[139 122 120 132 155 157 140] | 157, 120

[[130 146 117 133]
 [129 106 120 116]] | 146, 106

[102 118 145 128] | 145, 102

[142 115 108  98] | 142, 98

[137 137 134 143 142 148 150] | 150, 134

[121 104 124 106] | 124, 104

[[134 102 103 126 125]
 [132 123 113 126 153]
 [129 121 100 126 140]] | 153, 100

[112 110 104 157 133 100 152] | 157, 100

[105 121 132 141 126 137] | 141, 105

[101 120 155 105 117 143 126] | 155, 101
---
[[131 131 127 122 117 137 138 123 125]
 [143 151 131 132 109 116 130 126 113]
 [129 144 121 142 128 132 129 123 125]
 [142 117 125 130 136 128 118 128 145]
 [127 144 122 148 114 138 120 133 116]
 [133 123 129 125 115 122 123 133 130]]: 123

[[123 103 124 119 122 119 116]
 [118 107 128 127 124 126 123]
 [123 113 126 127 119 129 120]
 [114 110 130 125 125 116 131]
 [124 121 127 133 123 132 127]
 [124 130 123 133 120 131 135]
 [126 120 122 118 115 113 126]
 [126 121 125 124 129 112 127]]: 119

[[119 122 137 130 128 119 119 132 119 128 141 116 120 125 128]
 [117 136 120 123 146 119 153 123 111 131 122 152 137 123 145]
 [135 123 122 126 129 120 139 125 127 123 122 123 131 124 129]
 [130 140 128 126 137 123 135 120 123 137 130 123 127 126 119]
 [114 138 137 125 133 119 133 135 119 140 121 109 124 126 130]
 [115 125 132 145 132 117 140 123 139 134 121 134 123 124 139]
 [114 149 122 125 127 130 120 140 115 145 126 135 115 129 139]
 [139 123 123 126 143 140 145 129 122 129 135 126 139 125 121]
 [119 128 120 123 132 126 124 124 132 137 122 127 121 127 130]
 [122 124 121 128 129 121 126 127 130 122 138 133 129 153 137]
 [129 126 132 132 135 123 133 135 133 119 124 140 121 130 134]
 [125 127 120 123 131 125 133 138 128 127 123 125 124 132 140]]: 125

[[135 127 131 131 138 113 123]
 [109 129 134 131 127 120 124]
 [130 126 112 128 118 122 134]
 [112 139 132 129 113 123 125]
 [132 128 140 129 146 123 121]
 [136 126 115 128 115 121 137]
 [117 139 141 121 128 122 132]
 [130 140 120 135 143 132 128]
 [135 141 118 132 150 132 120]
 [118 123 132 116 130 139 121]
 [132 127 142 133 127 129 131]
 [128 129 120 130 131 128 131]]: 113

[[121 129 120 124 140 134 120 109 141]
 [132 125 141 127 124 123 141 137 105]
 [130 124 141 124 129 125 141 128 104]
 [129 124 141 123 131 125 141 126 104]
 [129 124 141 123 131 125 141 126 104]
 [124 131 115 130 131 133 115 121 151]
 [135 127 138 131 118 122 138 145 112]
 [135 127 138 131 118 122 138 144 112]
 [121 128 123 122 142 134 123 107 135]]: 109
---
Q: ((138, 128, 132, 130), (148, 106, 127, 130))
A: 130, 148
Q: (155, 123, 118, 152, 151, 148, 122)
A: 122, 155
Q: (109, 113, 153, 134, 155)
A: 155, 109
Q: (114, 123, 112, 121, 100)
A: 100, 114
Q: (126, 118, 127, 106, 122, 125)
A: 125, 126
Q: (110, 132, 151, 139, 139, 133, 118)
A: 118, 110
Q: ((136, 146, 121, 126, 124, 135), (129, 142, 116, 121, 121, 142), (119, 125, 131, 150, 143, 134))
A: 135, 119
Q: ((131, 135, 137, 116, 151), (136, 134, 127, 133, 117))
A: 151, 136
---
[[126 121 129 125 112 123 118]
 [153 116 136 139 149 133 118]
 [135 129 129 135 134 116 130]] gives 135

[[153 152 108 146 125 120 107]
 [102 133 144 144 115 102 104]
 [153 155 122 131 148 157 155]] gives 153

[[123 124 127 127]
 [133 128 136 136]
 [105 135 101 136]] gives 105

[[149 134 136 155]
 [125 130 133 130]
 [139 121 136 127]] gives 139

[[127 114 111 107 156 135]
 [139 115 123 114 129 128]
 [130 120 119 129 141 123]] gives 130

[[106 129 136 128 138 130]
 [129 126 128 128 133 133]
 [124 132 141 125 129 133]] gives 124

[[136 138 141 141 120 133 138]
 [131 125 124 128 146 103 110]
 [127 111 133 149 143 143 117]] gives 127

[[119 145 135 138 133]
 [127 120 106 116 151]
 [128 126 128 119 123]] gives 128

[[135 133 110 136 132 113]
 [129 139 118 107 120 141]
 [137 124 129 119 130 127]] gives 137
---
[113 102 116 153 133 157 127] => 153, 157

[[111 118 104 124 131 132 128]
 [108 110 104 123 117 115 125]
 [101 130 104 124 129 121 115]] => 123, 132

[127 129 154 143 131] => 154, 154

[150  99 127 132 126 139 108] => 132, 150

[[142 144 118 118 124 134 138]
 [109 115 135 117 115 116 144]
 [106 128 139 122 138 148 133]] => 117, 148

[106 131 145 120 112] => 145, 145
---
[[129 127 127 126]
 [117 150 134 137]
 [129 128 128 127]] value 128

[[129 111 120 133 157 108 147]
 [147 116 157 133 117 122 107]
 [128 153  99 142 125 134 110]] value 99

[[125 140 124 131 126]
 [129 143 148 128 132]
 [126 138 136 130 153]] value 136

[[123 137 140 139 152 124]
 [129 126 132 139 136 134]
 [134 111 120 131  99 126]] value 120

[[136 118 131 123]
 [132 154 117 134]
 [125 133 127 132]] value 127

[[142 149 142 141 152 151]
 [105 111 105  99 109 111]
 [135 135 135 127 141 146]] value 135

[[128 136 128 126 150]
 [137 124 118 117 118]
 [150 111 121 137 130]] value 121

[[138 148 137 137 156]
 [132 137 131 130 136]
 [130 139 135 131 136]] value 135

[[129 124 126 123]
 [112 142 121 121]
 [112 143 129 103]] value 129
---
[[134 145 144 125 135]
 [104 127  99 143 113]] gives 145, 99

[147 142 106 120] gives 147, 106

[[125 147 126 140 103 120]
 [124 144 114 131 128 131]
 [114 135 115 122 112 124]] gives 147, 103

[153 140 130 126 138] gives 153, 126

[123 121 119 152] gives 152, 119

[130 122 109 114 126 102 157] gives 157, 102

[[130 128 127 132 146 158 147]
 [128 128 130 140 154 149 136]] gives 158, 127

[[126 153 128 127 117 144 121]
 [103 123 126 126 111 126 140]
 [132 142 124 128 111 139 128]] gives 153, 103
---
[[110 108 141 105 131 130]
 [101 148 129 124 129 112]
 [122 108 152 129 118 129]] --> 129

[[124 125 125 135 123 144 128]
 [119 125 134 110 103 139 107]
 [129 129 110 142 132 123 116]] --> 116

[[127 112 129 133 106]
 [122 116 132 132 117]
 [129 114 128 132 103]] --> 103

[[146 107 115 126 110 147]
 [142 116 117 126 112 147]
 [156 124 120 135 136 112]] --> 112

[[110 138 146 152]
 [118 131 139 108]
 [115 143 141 156]] --> 156

[[125 141 122 131 135]
 [142 133 118 126 136]
 [112 154 129 158 114]] --> 114

[[137 132 126 142 118 126]
 [121 120 105 132 113 108]
 [122 140 120 150 129 126]] --> 126
---
150,129,135,124,126,103
141,114,120,141,124,145
gives 135

133,125,151,137,106,119
124,129,148,139,101,140
gives 151

126,150,144,115,133,152,118
122,150,147,115,133,153,127
gives 144

99,115,100,105,105,111
121,126,123,119,127,123
gives 100

138,140,133,137,139,155,146
141,129,128,147,146,154,146
gives 133

142,111,105,137,133
126,123,108,119,131
gives 105
---
[[129 125 136 140 133]
 [146 146 116 101 132]
 [140 125 117 119 121]] ==> 133, 140

[143 135 105 120] ==> 120, 143

[155 139 117 153] ==> 153, 155

[[137 135 109 104 119]
 [116 132 100 117 137]] ==> 119, 116

[[138 147 113 131]
 [116 130 105 125]] ==> 131, 116

[[124 123 154 154]
 [122 121 139 133]
 [131 127 150 144]] ==> 154, 131

[[103 147 100 103]
 [108 113 146 111]] ==> 103, 108

[[121 135 141 103]
 [128 129 128 128]
 [118 130 136 110]] ==> 103, 118

[109 104 136 138 122 152 146] ==> 146, 109
---
[143 114 157 148 137] value 148

[[103 106 138 114]
 [119 128 133 144]] value 114

[141 142 130 115  98 142] value 115

[136 112 144 153 128] value 153

[105 143 110 110 153] value 110

[[137 122 155 135 121]
 [133 132 135 133 132]] value 135

[123 100 118 139 102] value 139

[[106 104 100 136 133]
 [121 145 115 111 155]
 [138 149 152 107 105]] value 136

[107 147 119 150 129 126] value 150

[[107 124 110 129 106 123 136]
 [150 151 103 144 124 108 116]
 [123 104 109 105 146 138 107]] value 129
---
array([132, 127, 134, 152, 112, 119]) value 152, 112

array([[119, 122, 113, 123, 127, 127],
       [131, 128, 156, 134, 131, 128],
       [115, 126, 122, 126, 128, 130]]) value 156, 113

array([104, 115, 114, 108, 137, 134]) value 137, 104

array([132, 106, 127, 120, 139, 156]) value 156, 106

array([135, 117, 120, 149, 128]) value 149, 117

array([114, 150, 128, 125, 111, 122]) value 150, 111
